0: [ 0.71 -0.33 -1.2   1.1  -0.09 -0.43 -0.25 -1.31 -0.78  1.06 -0.58  0.13 -0.24  0.03  0.19  1.24  0.3   0.5  -0.26  1.21  0.45  0.66 -0.71  0.1 ]
1: [-1.42 -1.13 -2.24 -0.34 -0.48  0.35  1.83  0.79 -0.28  1.28 -1.64 -2.99 -0.35  0.05  0.77 -2.79  0.79 -0.93  0.28  0.3  -0.14  0.67  2.56 -0.77]
2: [-0.39 -0.99  0.13 -0.13  0.3   1.58  1.94  1.17 -0.96 -0.24 -1.58 -1.77 -0.7  -0.09  1.28 -1.23  0.55  0.11  0.05 -1.39  0.71  0.03  1.69 -1.09]
3: [ 0.24  0.49  0.21 -0.7  -0.62  0.19 -1.36  0.53  0.04 -0.66  1.35  1.28  0.5  -0.13 -0.07  1.37 -0.89  0.54  0.15  1.15 -0.86 -0.52 -0.61  0.72]
4: [-0.12 -0.69 -0.57  0.8  -0.01  0.38 -0.4  -0.74 -0.78 -1.2   0.08  0.78  0.13  0.3  -0.1   0.6   0.32  0.34  0.43  0.4  -0.5   0.27  0.44 -0.77]
5: [-0.26  0.27 -0.1  -0.11 -0.28  0.56  0.28  0.88  0.28  0.24  0.56 -0.45  0.28 -0.09  0.31  0.28 -0.92  1.14 -0.84  1.04  0.03 -0.17  0.34  0.46]
6: [ 0.17  0.15  0.55 -0.29  0.91 -0.3   0.29 -0.1   0.17  0.18 -0.34  0.22 -0.31 -0.19 -0.12 -0.7   0.15 -0.53  0.07 -1.26 -0.01 -0.05 -0.06 -0.37]
7: [ 0.05 -0.95  0.7   0.8   1.02 -0.36  0.61 -0.36 -0.58 -0.51 -1.58  0.01 -0.51 -0.2   0.45 -0.73  1.31 -1.19 -0.19 -2.04  0.86  0.84  0.48 -1.55]
8: [-0.03 -0.49  1.26 -0.95  0.74  0.84  0.76  1.37 -0.73 -1.16 -0.52 -0.06 -0.47 -0.02  1.09 -0.77  0.17 -0.38 -0.07 -1.32  0.1  -0.68  0.85 -1.08]
9: [-1.51 -1.   -2.25 -0.35 -0.46  0.43  1.9   0.94 -0.41  1.23 -1.67 -3.02 -0.24  0.28  0.7  -2.81  0.53 -0.43  0.49  0.43 -0.11  0.73  2.3  -0.62]
10: [ 0.51  1.68  0.75 -0.86 -2.77  0.13 -1.73  1.52  2.05  0.15  3.41  1.42  1.5  -0.51 -0.44  2.04 -2.22  2.6  -1.23  2.56 -0.24 -1.75 -0.97  3.1 ]
11: [ 0.15  0.14 -0.17 -0.62  1.11 -0.06 -0.63 -0.56  0.12 -0.91 -0.76  0.8  -0.68  0.06 -0.25  0.74  0.29 -1.17  0.5  -0.85 -1.94 -0.42 -1.25  0.08]
12: [-0.69 -0.75 -1.46  0.91  0.09 -0.71  1.09 -1.49  0.11  0.91 -1.82 -1.72 -0.58 -0.09 -0.21 -1.16  1.26 -2.11  0.98 -0.55  0.5   1.99  0.71 -0.24]
13: [-0.26 -0.61  0.61 -0.22  0.76 -0.05  1.41  0.13  0.06 -0.25 -1.52 -1.12 -0.83 -0.29  0.21 -2.01  1.39 -2.13  0.28 -2.82  0.93  0.57  0.93 -1.05]
14: [ 0.94  1.46  1.02 -0.81  0.13  0.18 -1.33  0.6   0.54 -0.25  2.02  1.57  0.19 -0.24 -0.71  0.95 -1.4   0.5   0.06  0.52 -0.97 -1.29 -1.45  1.03]
15: [ 0.17 -0.76 -0.64  1.09  0.5  -0.44  0.78 -1.07 -0.12  0.22 -1.86 -0.73 -0.34  0.   -0.23 -0.72  1.47 -1.    0.29 -1.15  0.35  1.03  0.92 -0.48]
16: [-0.32 -0.08 -0.07  0.32 -0.12  0.34  0.13  0.24 -0.34 -0.39  0.31  0.3  -0.24  0.14  0.1   0.25  0.09  0.61  0.17 -0.06 -0.12 -0.24  0.24 -0.21]
17: [-1.34 -2.91 -0.61  2.68  1.61 -0.03  1.98 -2.1  -2.1  -0.68 -4.12 -1.71 -1.26  0.21  1.08 -1.52  3.11 -2.53  0.84 -2.94  2.3   2.61  2.63 -3.21]
18: [-0.08  1.36 -0.43 -0.45 -1.45  0.36 -2.14 -0.25  1.06  0.1   2.86  0.8   1.15 -0.03 -0.81  1.8  -2.38  1.19  0.46  2.68 -1.11 -0.57 -1.74  2.4 ]
19: [-0.12 -0.93  0.25  0.6   0.68 -0.72  1.45 -0.5  -0.87 -0.05 -1.76 -0.52 -0.71 -0.09  0.11 -0.81  1.56 -1.   -0.05 -1.4   0.98  0.9   0.92 -1.35]
20: [-1.19 -0.93 -2.59  1.47 -0.52 -0.79  0.83 -1.65 -0.74  0.97 -2.12 -1.8  -0.03  0.13  0.32 -0.72  1.21 -1.01  0.56  0.72  0.53  1.95  1.05 -0.41]
21: [ 0.98  0.95  2.84 -1.13  0.96 -0.19 -0.31  0.97  0.65 -1.09  0.45  1.99 -0.53 -0.53 -0.2   0.03 -0.03 -0.46 -0.36 -2.53 -0.24 -0.85 -1.26 -0.55]
22: [-0.07 -0.85  0.08 -0.11  0.81 -0.33  1.43  0.04 -0.17 -0.06 -1.41 -0.61 -0.72 -0.17  0.41 -1.59  1.22 -1.37  0.62 -2.52  0.78  0.66  0.99 -1.05]
23: [ 0.55  0.91  0.91  0.24 -1.43  1.9  -0.18  1.33  0.95  0.04  2.55 -0.27  1.24 -0.44 -0.27  0.86 -2.26  3.24 -0.48  0.83  0.55 -1.25 -0.94  1.69]
24: [-0.64 -1.55 -1.02  1.25  0.1  -0.38  1.79 -1.12 -0.38  0.6  -2.09 -1.74 -0.4   0.14  0.25 -1.22  1.66 -1.88  0.76 -0.78  1.29  1.75  1.67 -1.15]
25: [-0.59 -3.12 -0.45  2.21  1.85 -0.09  2.62 -1.83 -2.25 -0.8  -4.53 -1.92 -1.66  0.24  0.94 -2.1   3.58 -3.25  1.23 -3.48  1.68  2.66  2.87 -3.93]
26: [-0.45 -0.69  0.19 -0.94 -0.32  1.43  1.4   1.67  0.15 -0.25 -0.05 -1.38 -0.21  0.27  0.44 -1.95 -0.12 -0.14 -0.67 -1.14  0.22 -0.46  1.82 -0.45]
27: [ 0.47 -0.31 -0.96  1.27 -0.65 -0.43 -0.09 -0.85 -0.76  0.77 -0.69  0.07 -0.16 -0.15  0.16  1.38  0.3   1.61 -0.52  1.54  0.71  0.62 -0.48  0.29]
28: [-0.9  -0.02 -0.86 -0.64 -1.72 -0.88  0.03  0.61  0.2   0.76  0.57 -1.04  0.8  -0.3   0.51 -0.2  -0.52  0.16 -0.43  2.    0.58  0.51  0.67  1.01]

[-0.18  1.31 -0.35 -0.79 -1.39 -0.37 -1.7  -0.18  1.   -0.11  2.46  0.85  1.22 -0.13 -0.78  1.03 -2.16  0.9   0.2   1.45 -1.29 -0.27 -1.53  1.99] 18 3 14
[-0.76  0.3  -2.34  0.72 -1.2  -0.88  0.14 -0.96  0.4   1.45 -0.31 -1.17  0.51 -0.23 -0.49 -0.32  0.01 -0.3   0.22  1.67  0.24  1.07 -0.08  1.09] 28 0 27
[ 0.58  1.36  0.57 -0.61 -2.42  0.26 -1.24  1.5   1.53  0.17  2.63  0.75  1.   -0.17 -0.21  1.59 -1.69  1.77 -1.14  2.35 -0.38 -1.62 -0.68  2.37] 10 18 23
[ 0.29  0.5  -1.76  0.51  0.3  -1.41 -0.57 -1.44  0.05  2.06 -1.   -0.56 -0.2  -0.06 -0.62  0.35  0.38 -0.12 -0.47  1.55  0.15  0.74 -0.57  0.87] 0 27 28
[-0.87 -0.14  0.63 -1.33 -0.23  1.5   1.31  2.29  0.09 -0.85  0.62 -1.39  0.01  0.21  0.66 -1.97 -0.52  0.01  0.57 -1.51  0.08 -0.74  1.54 -0.32] 26 8 2
[ 0.43 -0.13  0.29  0.02 -0.45 -0.96 -0.4  -0.77  0.58  0.61  0.28 -0.01 -0.56 -0.15 -0.49 -0.59  0.36 -0.85 -0.05  0.12  0.43 -0.11 -0.13  0.36] 6 16 0
[-0.62 -0.47 -2.88  1.52 -0.67 -1.19  0.63 -1.42 -1.09  1.98 -1.62 -1.39  0.   -0.13  0.08  0.33  1.26  0.61 -0.07  1.91  0.51  1.62  0.29 -0.24] 20 0 27
[ 0.73  0.87  2.39 -1.28  1.11 -0.75 -0.24  0.7   0.56 -0.91  0.2   2.02 -0.43 -0.31 -0.26  0.16  0.16 -0.69 -0.37 -2.37 -0.14 -1.62 -1.19 -0.4 ] 21 6 11
[-0.39  0.82  0.16 -1.73 -1.21  0.22 -1.    1.06  1.15  0.11  1.48  0.01  0.25  0.05 -0.22  0.22 -1.03  0.06 -0.11  1.6  -1.44 -1.3  -0.09  1.28] 3 14 5
[ 0.2  -0.12  2.34 -1.41  0.5   1.78  0.6   2.25  0.06 -2.08  0.18  0.6  -0.46 -0.01  0.65 -0.3  -0.35  0.19 -0.34 -2.44 -0.18 -1.34  0.5  -0.3 ] 8 21 26
[-0.64 -1.17 -0.56 -0.1   0.04  1.18  2.29  1.73 -0.67 -0.02 -1.1  -2.13 -0.31  0.12  1.35 -1.43  0.52 -0.05 -0.38 -1.07  0.63  0.58  1.88 -0.73] 2 26 9
[ 0.64 -0.62  1.3   0.04  0.92  0.97 -0.02  0.75 -0.73 -1.08 -0.2   0.26 -0.45  0.52  0.38 -0.04  0.26  0.4  -0.42 -0.43 -0.29 -0.78  1.04 -1.05] 8 16 6
[ 0.41  0.67 -0.49  0.12 -0.66  0.77  0.46  1.12 -0.07  1.34  1.27 -1.    0.73 -0.01  0.44  0.21 -1.57  2.63 -0.76  1.93  0.32 -0.8   0.06  1.06] 5 23 28
[ 0.34 -0.46 -1.07  1.29  0.61 -0.3   0.4  -1.15 -0.91  0.65 -1.01  0.19 -0.17  0.14 -0.21  0.33  0.81  0.53 -0.04  0.26  0.63  0.87 -0.07 -0.72] 0 27 4
[ 0.29  1.35  0.54  0.4  -1.47  1.47 -0.23  1.26  0.72  0.01  2.83 -0.26  1.32 -0.4  -0.24  0.87 -2.9   3.05 -0.49  1.05  0.44 -0.97 -0.57  1.91] 23 10 18
[ 0.07  0.07 -1.3   0.32 -0.5  -1.46  0.3  -0.62  0.48  1.21 -1.41 -0.43 -0.26 -0.16 -0.07  0.5   1.3  -0.43 -0.64  0.4   0.21  0.71  0.07  0.27] 0 15 27
[-0.08 -0.27 -0.42  0.19 -0.09  0.33  0.24 -0.04 -0.53 -0.09 -0.17 -0.02 -0.01 -0.19  0.03  0.01  0.06  0.3   0.    0.3  -0.14  0.04  0.12 -0.13] 16 4 5
[-1.28 -1.4  -2.31  1.48  1.11 -0.52  2.47 -1.45 -1.5   0.4  -3.37 -1.57 -0.23 -0.2   0.16 -1.81  2.44 -0.89  0.57 -1.72  0.66  2.3   1.63 -2.31] 24 12 20
[ 0.32  0.21  1.12 -0.39  1.19  0.   -0.02 -0.19 -0.4  -1.01 -0.33  1.33 -0.52 -0.07 -0.13 -0.05  0.33 -0.6   0.36 -1.83 -0.21 -0.37 -0.41 -0.88] 6 11 21
[ 0.66 -0.57  1.07 -0.14  1.37 -0.92  0.53 -0.58  0.27 -0.61 -1.57  0.66 -1.07  0.1  -0.49 -0.59  1.82 -1.93  0.23 -2.22  0.21  0.27  0.21 -1.4 ] 7 22 19
[ 0.33 -0.39  0.94 -0.23  0.64 -0.3  -0.1  -0.3   0.06 -0.7  -0.14  1.04 -0.41  0.21 -0.26 -0.09  0.51 -0.89  0.17 -1.58 -0.23 -0.19 -0.49 -0.51] 6 11 16
[-0.16  1.63  0.31 -0.86 -1.33 -0.72 -1.46 -0.1   1.89  0.71  3.12  0.77  1.36 -0.31 -1.31  0.55 -2.07  0.2   0.65  1.17 -0.54 -0.71 -1.6   2.61] 18 14 3
[ 0.47 -0.73  1.26  0.02  1.26 -0.93  0.68 -0.5  -0.24 -0.73 -1.77  1.14 -1.28  0.12 -0.25  0.01  1.88 -1.85  0.07 -2.92  0.32  0.05  0.31 -1.53] 7 19 22
[-0.02 -0.38 -0.32  0.34  0.19  0.28  0.22 -0.04 -0.64 -0.25 -0.44 -0.17  0.08 -0.06  0.2   0.01  0.27  0.4   0.3   0.07 -0.25 -0.17  0.12 -0.62] 16 4 6
[ 1.57 -0.1   3.72 -0.64  2.23  0.59 -1.35  0.7  -0.01 -2.22  1.16  3.28 -0.93  0.37 -0.02  0.61 -0.18 -0.72  0.24 -2.71 -0.81 -1.79 -1.18 -1.31] 21 11 8
[-0.24 -0.41  2.31 -1.11  0.12  1.24  0.84  1.84  0.48 -1.95  0.36 -0.16 -0.21  0.18  1.08 -1.63 -0.24 -0.71  0.32 -2.51  0.32 -0.85  1.32 -0.76] 8 26 2
[ 0.58  0.12  2.14 -1.1   1.98  0.59  0.46  0.99 -0.48 -1.89 -0.85  1.73 -1.21 -0.67  0.22 -0.28  1.21 -0.49 -0.3  -3.53 -0.68 -1.   -0.3  -1.41] 21 8 6
[ 1.19  0.26  2.47 -0.62  0.99 -0.04 -0.51  0.27  0.15 -0.94  0.48  1.38 -0.63 -0.05 -0.18  0.19  0.08 -0.46 -0.01 -1.59  0.33 -0.67 -0.81 -0.63] 21 6 8
[-0.4  -0.88 -0.08 -0.08  0.38  1.53  2.06  1.24 -0.6  -0.01 -1.46 -1.76 -0.64  0.05  1.36 -1.16  0.58  0.2  -0.39 -1.15  0.73  0.07  1.55 -0.88] 2 26 8
[ 0.02  1.73  1.48 -2.53 -0.45 -0.05 -1.61  1.43  1.33 -0.97  2.16  1.85  0.41  0.12 -0.63  0.17 -1.23  0.11 -0.28  0.74 -1.93 -1.27 -0.97  0.74] 14 3 18
[ 0.99  0.22  2.43 -0.59  1.23  0.04 -0.17  0.43  0.09 -1.06  0.63  1.41 -0.33  0.03 -0.09 -0.23 -0.15 -0.63  0.12 -1.92 -0.08 -0.9  -0.96 -0.53] 21 6 8
[ 0.5  -0.24  0.77 -0.04  0.27  0.68 -0.35  0.55 -0.37 -0.25  0.5   0.68 -0.23  0.39  0.37  0.33 -0.38  1.01 -0.02  0.58 -0.01 -0.8   0.65 -0.27] 16 5 4
